Named moves, each a turn or a mirror, and the order they were made in; the first pair answered
move san:
[-0.57,+1.28,+0.57,-2.27,-0.60,-0.30,+1.08,+2.96,+2.34,-2.15,+1.83,+1.39,-3.87,-0.35,-3.44,-0.49,+0.16,+0.13,+0.96,+0.08,+1.31,-1.58,-0.71,-1.59,+3.00,-0.70,-2.23,-1.18,-0.44,-0.66,-0.10,+1.53,+0.39,+0.21,-0.89,+0.32,+0.24,+0.52,+0.41,+1.37,+2.16,-0.10,-1.31,-0.99,-0.14] => [-0.73,+0.92,+0.94,-2.18,-0.57,-0.12,+1.18,+2.91,+2.45,-1.96,+1.68,+1.85,-4.10,-0.82,-3.16,-0.63,+0.17,+0.32,+0.88,+0.00,+1.54,-1.38,-0.84,-1.52,+2.77,-0.58,-2.05,-1.16,-0.24,-0.76,+0.28,+1.96,+0.28,-0.03,-0.87,+0.43,+0.36,+0.76,+0.55,+1.01,+1.89,-0.33,-1.28,-1.07,-0.14]
[-0.75,+0.21,-0.14,+1.70,-0.71,-1.90,-0.33,-1.51,+0.70,-1.45,-0.78,+0.78,-0.92,-1.20,-0.55,-0.19,-0.70,+1.27,-0.23,-1.67,+0.91,-0.83,+0.29,+0.42,-1.67,-2.03,-0.59,-1.51,-1.22,+0.95,+0.87,+0.46,+0.00,-1.86,+1.13,+0.57,+0.68,+1.38,-0.35,+0.13,-1.94,+0.32,+0.80,+1.27,-0.11] => [-0.42,+0.89,-0.43,+1.89,-0.30,-2.33,-0.27,-1.29,+0.40,-1.44,-0.30,-0.03,-0.46,+0.07,-0.93,+0.27,-0.81,+0.97,-0.05,-1.85,+0.33,-1.65,+1.63,+0.44,-1.05,-2.30,-0.78,-1.63,-2.04,+1.13,-0.15,-0.07,+0.34,-1.15,+1.02,+0.13,+0.02,+0.44,-1.01,+0.58,-1.85,+0.61,+1.13,+0.21,+0.24]
[+0.56,+2.07,-1.61,-0.86,+0.03,+0.91,-0.49,+0.26,-0.36,+0.97,-0.67,-0.48,+0.88,+3.10,-0.28,+0.07,-0.33,-2.27,+0.60,+1.34,-1.96,-0.73,+1.00,-1.69,+1.70,+1.50,+0.98,+3.09,-0.78,-0.89,-2.38,+0.24,+1.07,+1.63,-1.86,-0.73,-1.94,-0.85,-2.88,+0.81,+0.76,-0.93,+0.65,-2.00,-0.01] => [+0.43,+0.31,-1.27,-1.32,-1.31,+1.85,-0.53,-1.46,+0.82,+1.94,-1.31,+2.03,-1.12,-0.15,+0.91,-1.11,-0.53,-0.92,+0.57,+1.24,-0.31,+1.75,-2.28,-1.54,-0.56,+2.02,+1.60,+3.52,+2.13,-1.90,-0.01,+1.19,+1.00,-0.50,-1.27,+0.94,-0.32,+1.07,-1.27,-0.99,-0.11,-2.15,-0.84,+1.13,-1.47]
move Toli:
[+0.65,-3.17,+1.31,-2.91,+0.77,+1.70,+0.61,-0.52,+0.03,+1.96,-0.15,-1.13,+2.14,+2.59,+0.27,-0.53,-0.22,-1.26,-0.27,-0.28,-1.87,-1.27,-1.36,-1.69,-0.78,+2.78,-0.02,+1.37,-1.67,-2.34,-1.56,+0.31,+1.73,-1.30,-0.24,-1.05,+0.37,-1.56,-0.11,+2.64,+0.66,-0.38,-1.19,+0.09,-0.12] => [+0.73,-3.11,+1.54,-1.79,+0.63,+0.19,+1.54,-0.63,-0.22,+0.04,-0.01,-1.57,+2.42,+3.19,-0.88,+0.43,-0.46,-0.50,-0.11,-0.02,-1.61,-2.29,-0.13,-1.53,-0.85,+1.81,-1.26,-1.36,-2.84,-0.62,-1.87,+0.44,+1.13,-0.83,+0.43,-1.54,+0.50,-2.08,+0.29,+3.35,+0.44,+0.65,-0.04,-1.14,+0.63]
[+0.90,+0.10,+0.22,-0.20,-0.51,-0.09,+1.14,+0.57,+1.73,+0.97,-2.67,-1.38,+1.24,+0.98,+0.89,+0.25,+1.03,-1.21,-0.79,+1.60,-1.96,+0.21,+0.12,-2.27,-0.87,-0.11,+1.60,+0.13,-1.99,+1.47,+0.93,-1.66,+0.40,+2.51,-1.84,-0.52,+0.69,+0.95,-0.64,-0.12,-0.07,+0.88,+0.96,+1.31,-0.77] => [+0.26,+0.98,+0.32,+1.27,+0.01,-0.54,+1.11,+0.27,+1.73,+0.00,-2.40,-1.44,+1.04,+1.47,+0.18,+0.35,+0.88,-0.97,-0.59,+0.75,-1.28,-0.75,+1.28,-1.68,-0.92,-1.18,+1.07,-0.97,-2.60,+2.41,+1.25,-1.40,+0.96,+1.80,-1.33,-1.11,+1.26,+1.05,-0.83,+0.25,-0.71,+1.17,+1.15,+0.81,-0.03]
[-1.32,+0.78,+0.73,+0.52,-0.87,-0.13,-0.34,-0.26,-0.95,-0.86,+0.90,-0.14,+0.38,-0.01,+1.11,-1.01,+0.82,+0.09,-1.66,-0.15,-1.51,-2.05,+0.56,-2.29,+0.44,-1.19,-1.33,-1.45,-1.00,-1.34,-0.37,+1.06,-0.87,+0.15,+0.27,-0.37,-0.74,-2.23,-3.39,-0.37,-0.05,-1.10,+0.15,-3.14,+1.50] => [-2.18,+1.21,+0.74,+0.24,-0.45,+0.65,-0.93,-0.40,-0.83,-0.21,+0.81,+0.22,-0.02,-0.46,+1.36,-1.72,+0.75,-0.70,-1.68,-0.52,-1.28,-1.87,+0.21,-1.60,+0.53,-1.08,-0.67,+0.45,-0.19,-1.56,-0.04,+1.00,-0.09,-0.45,+0.07,-0.29,-0.49,-2.21,-3.89,-0.76,-0.15,-2.03,-0.47,-2.19,+1.27]
move seri:
[-0.61,+0.60,+0.35,+1.16,-0.01,-0.51,+0.93,+0.10,-0.64,-0.48,-0.27,+0.70,-1.62,+0.01,+0.42,-0.60,+0.76,-0.26,+0.61,-1.70,-0.43,-0.99,+1.70,+0.82,+0.45,+0.05,-0.91,+0.84,-0.12,+0.57,+0.19,-1.70,+1.50,-1.73,-0.41,+0.28,+0.43,+0.48,-1.81,+0.52,+0.10,-0.76,-1.18,+1.71,+0.96] => [+0.38,-1.83,+0.35,+0.56,-1.63,-1.22,+1.64,-0.49,+0.21,-0.71,-0.95,+1.13,-2.13,-1.12,+0.56,+0.18,+0.75,+1.22,-0.12,-0.24,-0.56,+0.34,+0.08,-0.13,-1.36,+1.05,-1.41,-1.08,+0.35,+0.70,+0.38,-1.20,-0.10,-0.53,+0.35,+1.28,+0.88,+0.63,+0.02,+0.13,+0.49,-0.33,-0.91,+1.98,+0.87]
[+1.57,-2.07,-1.54,-1.19,-1.01,+0.32,+2.56,-1.05,-0.31,-0.37,+1.00,-0.37,+0.73,-0.93,-0.32,+1.01,+0.83,+0.57,-0.08,+0.23,-0.07,+1.43,-2.61,-0.26,-1.37,+0.75,-0.41,-3.92,+0.62,-1.64,-0.79,+1.87,+0.62,+0.48,+1.81,+1.65,-1.34,-0.04,+2.54,+1.50,+0.62,-1.25,-0.15,+0.88,+0.14] => [+1.19,+0.08,-2.03,-1.53,+1.12,+1.42,+1.40,+0.59,-1.25,+1.04,+1.23,-1.98,+2.26,+1.66,-0.21,+0.33,+1.25,-2.05,+0.21,-0.10,-1.53,+0.22,-0.72,-0.07,+0.90,+0.27,+0.29,-0.40,-1.00,-2.18,-2.82,+0.52,+1.79,+1.12,+0.20,+0.25,-2.68,-1.45,+0.26,+2.21,+1.08,-1.43,-0.23,-0.88,+0.92]
[-0.44,-2.16,+0.08,+0.99,-1.78,+0.73,-0.42,+0.62,-1.02,-0.77,+1.52,+0.74,+0.56,+1.47,+1.10,+0.05,-1.86,-0.24,+1.15,+0.63,+0.06,-0.94,+0.53,-0.35,-2.42,+1.46,-2.71,-0.57,-0.53,-0.64,-1.16,+1.05,+1.10,+1.17,+1.45,+1.01,-0.10,+0.57,+1.75,+1.63,-0.45,+1.60,-1.03,-0.63,+0.34] => [-0.70,-1.32,+0.05,+1.06,-1.08,+1.05,-1.03,+1.00,-1.50,-0.24,+1.68,+0.43,+0.96,+2.42,+1.26,-0.47,-1.61,-1.23,+1.13,+0.28,-0.09,-1.87,+1.47,+0.00,-1.36,+1.29,-2.52,+0.73,-1.15,-0.71,-1.86,+0.59,+1.73,+1.37,+1.00,+0.65,-0.41,-0.02,+0.75,+1.72,-0.35,+1.50,-0.88,-0.81,+0.47]
[-0.01,-0.29,+0.12,-0.28,-0.41,+0.63,+0.22,+0.53,-1.32,+1.72,-0.16,+0.64,+0.41,-0.35,+0.80,-1.89,-0.91,-0.81,-0.74,+0.42,-0.64,+0.24,+0.24,+0.81,+0.41,-0.22,+0.09,+2.36,+0.78,-1.77,-0.80,-0.35,-0.22,+0.36,-0.72,+0.15,-0.51,-0.43,-0.87,-0.42,+0.39,-0.92,+0.38,+0.07,-0.44] => [-0.90,+0.10,+0.23,+0.57,-0.19,+0.32,+0.06,-0.23,-1.23,+1.33,-0.19,+1.46,-0.33,-1.12,+0.70,-2.05,-0.94,-0.14,-0.65,-0.44,+0.51,-0.15,-0.01,+1.36,-0.13,-0.61,+0.12,+1.56,+1.42,-1.10,+0.29,+0.41,+0.32,-1.07,-0.29,+0.29,+0.39,+0.08,-0.92,-0.97,-0.45,-1.33,-0.04,+0.55,-0.22]

(two moves a pair)
[-1.15,+0.72,+0.73,-0.15,-0.09,-0.57,+0.39,+0.58,+0.29,+0.18,+1.43,-1.35,+1.47,+1.82,-0.18,-0.25,-0.06,-0.71,-1.18,+0.32,-1.71,-0.70,-0.81,+0.14,+0.92,-0.57,+0.32,+0.20,-0.74,-1.05,-0.96,-1.02,+0.61,-0.10,+0.46,-0.58,-0.04,-0.78,-0.95,+1.38,-0.47,-0.08,-0.19,-0.75,-0.05] => [-0.48,-0.64,+1.19,+0.01,-1.24,-1.31,+0.93,-0.20,+0.72,-0.59,+1.17,-0.38,+0.57,+0.54,-0.16,+0.04,-0.25,+0.82,-1.50,+0.90,-1.11,+0.27,-2.12,-0.19,-0.47,-0.13,-0.35,-1.90,-0.03,-1.05,+0.12,-0.20,-0.45,-0.09,+1.43,+0.20,+1.01,-0.04,+0.62,+0.87,-0.56,+0.31,-0.01,-0.16,-0.49]
seri, seri
[-0.11,-0.72,-0.69,-1.40,+0.27,+0.22,-0.08,+0.12,-0.51,+0.56,+0.16,+0.06,-0.03,-0.13,+0.01,+0.10,-0.31,-0.36,-0.11,+1.12,-1.25,+1.13,-1.33,-1.01,+0.13,+0.73,+0.69,+1.14,-0.17,-0.07,-1.02,-0.56,-0.97,+0.88,-0.39,-0.15,-0.94,-0.34,-0.31,+0.06,+0.62,+0.08,-0.31,-0.36,-0.14] => [-0.99,+0.85,-0.27,+0.46,+1.23,-0.88,-0.08,+0.19,-1.16,-1.17,+0.64,-0.07,+0.14,+0.73,-0.73,-0.16,-0.06,+0.02,-0.03,-0.39,-0.34,-0.74,+0.74,-0.18,+0.34,-0.89,-0.14,-0.45,-0.86,+1.65,-0.66,-0.39,-0.29,-0.16,+0.34,-0.92,-0.77,-0.20,-0.43,+0.48,-0.05,+0.10,-0.13,-1.04,+0.64]
Toli, seri
[+0.16,+1.91,-0.76,+0.23,+1.01,+0.22,-0.28,+1.08,-0.99,+0.52,+0.69,-1.01,+1.29,+1.86,-0.75,-0.34,+0.70,-0.78,+0.53,-0.40,-0.86,-1.22,+2.37,+0.38,+1.98,-0.53,+0.19,+2.01,-1.47,+0.46,-1.07,-0.52,+0.79,+0.78,-1.09,-0.97,-1.45,-0.52,-1.51,+0.80,+0.12,-0.76,+1.18,-2.11,+1.08] => [+1.96,-2.35,-0.06,-0.59,-1.84,-0.89,+1.24,-0.25,+0.49,-0.32,-0.24,+0.57,+0.52,-0.58,-0.04,+1.19,+0.03,+1.77,-0.18,+1.85,-0.30,+1.34,-1.01,-0.79,-1.10,+0.72,-0.69,-2.38,-0.06,+0.52,+0.18,+0.91,-2.10,+1.62,+0.46,+0.93,-0.57,+0.57,+1.98,+0.01,+0.57,+0.22,+1.43,-1.08,+0.01]
seri, seri
[-0.87,-0.25,-0.14,+1.57,-1.23,-0.73,+0.81,-2.48,+2.27,-2.29,+1.06,+1.61,-1.41,-3.88,+0.22,-1.71,+0.70,+4.00,-1.08,-3.69,+1.40,+2.56,+0.69,+2.14,-3.39,-2.63,-1.69,-0.10,+1.11,-0.50,+4.59,+1.09,+1.25,-2.12,+0.12,-0.43,+3.04,+4.07,-1.19,-4.19,-2.09,-0.89,-0.13,+0.86,-2.10] => [+1.77,-3.46,-0.46,-0.32,-3.33,-1.32,+1.75,-2.25,+3.01,-1.96,+0.60,+0.78,-0.29,-3.70,+0.71,-0.03,+0.48,+4.80,-2.15,-0.81,-0.63,+4.26,-1.15,+0.05,-4.53,-0.83,-2.48,-2.08,+0.29,-0.68,+3.17,+1.03,-1.44,+1.57,+0.07,+0.33,+2.11,+3.58,+0.56,-3.84,-0.73,+0.35,+0.79,+0.08,-1.97]
Toli, Toli
[+2.27,+0.15,-0.58,+1.91,-0.39,+0.66,+0.07,-1.39,+0.60,-0.24,-0.97,+1.32,+1.05,-2.20,-1.67,+0.41,-0.43,+2.01,+1.17,-1.29,+0.01,+0.22,-0.11,+0.45,-0.98,-0.22,-0.99,-1.70,+0.14,+1.46,+2.10,-1.38,-1.81,+0.83,+1.46,-1.33,+1.83,+0.84,+1.48,-1.58,-1.84,+0.35,-0.32,+0.96,+1.47] => [+2.32,-0.20,-0.88,+0.62,-0.65,+1.88,-0.61,-0.97,+1.11,+1.12,-1.36,+1.69,+0.55,-2.62,-0.98,-0.14,-0.64,+1.40,+0.98,-1.18,-0.44,+1.21,-1.47,+0.13,-1.12,+0.50,-0.33,+0.75,+0.98,+0.29,+2.01,-1.73,-1.44,+0.67,+0.81,-0.96,+1.53,+0.97,+0.97,-2.00,-1.54,-0.29,-0.77,+1.98,+0.82]
Toli, Toli
[+1.00,-1.56,-0.57,-0.03,-1.08,-1.87,+0.72,+0.42,+0.43,+0.21,-0.15,+1.95,-0.07,-1.59,+0.06,-0.02,+0.51,+0.42,+0.24,+0.22,+0.31,-0.78,-0.57,-0.35,-1.97,+0.04,-0.71,-4.22,-0.07,+0.68,+1.36,-0.15,-0.81,+0.50,+0.41,+1.12,+0.60,-0.29,+1.46,-0.60,+0.12,+1.28,-0.35,-0.74,-1.03] => [-0.41,+0.85,-0.62,+1.51,+0.65,-1.95,+0.32,+0.90,-0.15,-0.13,+0.34,+1.47,+0.26,-0.57,-0.66,-0.27,+0.73,-0.53,+0.56,-1.28,+0.85,-2.56,+1.78,+1.10,-0.62,-1.23,-0.81,-3.37,-0.87,+1.54,+0.89,-0.25,+0.41,-0.86,-0.15,+0.19,+0.57,-0.52,+0.27,-0.29,-0.41,+1.04,-0.25,-1.51,-0.11]
Toli, san
[+0.55,+0.99,+2.00,+0.81,+0.39,+1.25,-0.51,+1.51,-0.26,+1.35,-1.64,+0.21,-0.84,+0.47,+0.07,-1.30,-2.03,-1.20,-0.75,+1.30,+0.11,-1.03,-1.53,-1.11,+0.74,-0.13,+0.87,+0.46,-1.64,+0.76,+0.02,-0.47,+0.24,+2.66,+0.68,-0.89,-1.97,+1.46,-0.05,-2.42,-0.04,-0.13,-0.13,-1.04,+1.01] => [+0.45,+0.30,+2.23,+1.22,-0.31,+1.13,-0.05,+0.67,+0.46,+0.60,-1.80,+1.34,-1.52,-0.64,+0.16,-1.13,-1.94,-0.19,-0.84,+1.23,+1.11,-0.74,-2.35,-1.33,-0.28,+0.05,+0.73,-0.91,-0.74,+0.78,+0.95,+0.36,-0.06,+1.88,+1.39,-0.70,-0.85,+1.93,+0.73,-2.81,-0.53,-0.06,-0.16,-0.17,+0.68]
seri, seri
[-0.19,-0.34,+0.79,-1.71,+0.09,-0.01,+0.00,+0.01,+1.24,+1.25,-0.02,+0.88,+1.43,-1.42,+0.67,-0.43,-0.24,-1.25,+0.69,+0.01,+0.00,-0.07,-1.69,+0.43,-0.07,+0.70,+0.57,+2.34,+0.04,-0.61,+1.13,-1.21,+0.33,-0.35,+1.18,+0.54,+0.31,+0.18,-1.03,-1.03,+0.19,-0.17,-0.18,+1.06,+0.10] => [-0.87,+0.59,+0.88,+0.06,+0.90,-0.86,-0.06,-0.29,+0.95,-0.21,+0.50,+1.21,+1.02,-1.19,-0.05,-0.14,+0.00,-0.74,+0.91,-1.29,+1.00,-1.42,-0.12,+1.54,-0.23,-0.64,+0.12,+0.73,-0.09,+0.56,+1.99,-0.88,+0.79,-1.49,+1.81,+0.12,+0.88,+0.50,-0.93,-0.92,-0.78,-0.02,-0.20,+1.06,+0.50]
san, seri
[-1.65,+2.74,-0.72,-1.23,-0.53,+1.01,-0.13,-0.27,+1.21,+0.90,-0.31,+0.66,+0.26,-0.63,+0.59,-0.22,+0.85,-0.66,-1.25,+0.01,+0.60,+1.20,-0.22,+0.88,+0.47,+1.76,-0.30,+0.69,+0.86,-1.24,-1.44,+0.06,-0.04,-1.06,-0.71,+0.97,+0.28,+1.08,-1.68,+0.17,-0.75,-0.05,+0.30,+1.06,+1.76] => [-0.75,+2.03,-0.66,-0.56,-0.99,-0.55,+0.87,-0.43,+1.04,-0.57,-0.08,+0.34,+0.60,+0.19,-0.14,+1.05,+0.82,+0.48,-1.63,+0.74,+0.17,+0.66,+0.65,+0.47,+0.16,+1.33,-1.15,-2.27,-0.25,+0.15,-1.76,+0.42,-1.12,+0.14,+0.04,+0.69,-0.16,+0.63,-0.70,+0.87,-0.54,+1.39,+1.44,+0.06,+2.54]
Toli, Toli
[-1.01,+0.09,-0.36,+1.39,+0.61,+1.49,-0.05,-1.08,+0.01,-0.15,-0.82,-0.19,-0.59,-0.61,-0.16,-2.10,+0.89,+0.42,+0.72,-2.70,+0.54,-0.60,+0.48,+0.29,+0.44,-0.05,+0.18,+1.88,+1.63,+0.49,+1.89,+0.06,+1.79,-0.83,+0.09,-0.65,+0.96,-0.84,+1.66,-0.51,+1.58,-1.02,-2.31,+1.73,-0.24] => [+0.56,-2.17,-0.25,+1.28,-0.67,-0.15,+1.05,-1.43,+0.35,-1.72,-1.00,-0.41,-0.38,-0.58,-0.45,-0.58,+0.42,+2.08,+0.27,-0.85,-0.10,+0.58,+0.08,-1.12,-0.73,+0.76,-0.81,-1.94,+0.88,+0.91,+1.55,+0.71,-0.07,+1.11,+0.85,-0.15,+0.82,-0.84,+3.41,-0.13,+2.30,+0.41,-1.22,+0.81,+0.09]
seri, Toli
[+0.62,-0.47,+0.07,+1.47,+1.73,-0.11,-1.17,-0.31,+0.96,-0.56,-0.44,+1.69,+1.54,-0.68,+0.84,-1.06,-2.19,+3.10,+1.35,+0.47,+2.59,-0.96,+0.18,+0.35,+0.38,-0.23,-3.36,-0.03,+0.77,+0.71,-1.09,-0.12,+1.57,-1.14,+1.99,-1.90,-0.68,+2.67,+0.51,-1.24,-0.39,+1.81,-1.51,-1.87,-2.62] => [+1.52,-1.35,+0.03,+0.81,+1.05,-0.59,-0.62,+0.02,+0.78,-0.43,-0.56,+1.23,+1.90,-0.05,+0.68,-0.29,-2.54,+3.11,+1.01,+1.49,+1.65,-0.51,+0.01,-0.32,+0.26,+0.42,-3.48,-0.51,+0.27,+0.80,-1.70,-0.59,+0.81,+0.11,+1.90,-1.88,-0.94,+2.43,+0.88,-0.72,+0.49,+2.17,-1.39,-2.45,-2.33]
san, seri
[+0.05,-0.02,+0.08,+0.85,-0.99,-0.13,+0.18,-0.66,+0.44,-0.98,-0.31,-0.26,+0.00,-0.48,-0.15,+0.47,+0.35,+0.92,+0.45,-0.36,+0.13,+0.40,+0.28,+0.05,-0.50,-0.82,-1.36,-1.82,+0.65,+0.01,+0.44,+1.37,-0.23,-0.94,+0.78,+2.06,-0.63,+0.37,+1.62,-0.22,-0.06,-0.29,+0.29,-0.38,+0.04] => [-0.09,+0.07,-0.14,+0.10,-1.01,+0.99,-0.29,-0.39,+0.83,+0.24,-0.63,+0.28,-0.23,-1.23,+0.57,-0.38,+0.34,+0.14,+0.56,-0.08,+0.16,+1.13,-1.01,+0.07,-0.63,-0.26,-0.63,-0.01,+1.69,-0.86,+0.38,+1.50,+0.29,-1.42,+0.53,+2.27,-0.61,+0.67,+1.42,-0.71,-0.15,-1.30,-0.21,+0.30,-0.84]
Toli, Toli
[-0.57,-0.87,+0.18,-1.30,+1.68,+1.55,-0.42,+1.31,-1.28,+0.91,+0.16,-0.57,+1.08,+1.21,-0.87,-0.61,+0.49,-1.72,-0.88,-1.10,+0.61,-0.32,+0.95,+0.26,+1.12,+1.13,-0.05,+2.86,+0.93,+0.79,-1.78,-1.10,-0.36,-1.48,-3.19,-1.94,+1.16,+0.10,-1.80,-0.48,-0.92,-1.34,+0.58,-0.12,+0.41] => [-0.74,-0.49,+0.59,+0.44,+1.90,+0.14,+0.19,+1.00,-1.61,-1.04,+0.60,-0.70,+0.88,+1.35,-1.84,-0.07,+0.56,-0.59,-0.96,-1.84,+1.16,-1.16,+2.39,+0.46,+0.64,+0.05,-1.06,-0.20,+0.10,+2.33,-1.28,-0.63,-0.53,-1.97,-2.27,-2.05,+1.79,+0.27,-1.32,-0.30,-1.24,-0.53,+1.47,-0.74,+1.16]
seri, san
[-0.23,-1.03,+0.46,-0.24,-0.94,+0.02,-0.17,-0.25,+0.98,+0.09,-0.05,+1.33,-1.51,-1.63,+0.53,-0.09,+0.58,+1.67,-0.54,+0.34,+0.67,+1.23,-1.62,+0.18,-1.11,+0.67,+0.06,-0.64,+1.49,+0.07,+1.34,+1.07,-0.39,-1.17,+0.25,+0.07,+1.49,+1.23,+1.54,-1.09,-0.30,-0.46,-0.71,+1.39,-0.31] => [-1.17,+1.87,-0.16,-0.10,+1.35,+1.20,-1.22,+1.16,-0.44,+1.20,+0.13,-0.30,-0.39,+0.68,+0.37,-1.01,+1.02,-0.79,-0.12,-1.06,-0.22,-0.45,+0.81,+0.91,+1.36,-0.18,+0.71,+3.04,+0.13,+0.25,-0.22,-0.10,+1.21,-1.55,-1.10,-1.12,+0.44,+0.31,-1.19,-0.19,-0.22,-1.09,-1.11,+0.09,+0.35]
seri, seri
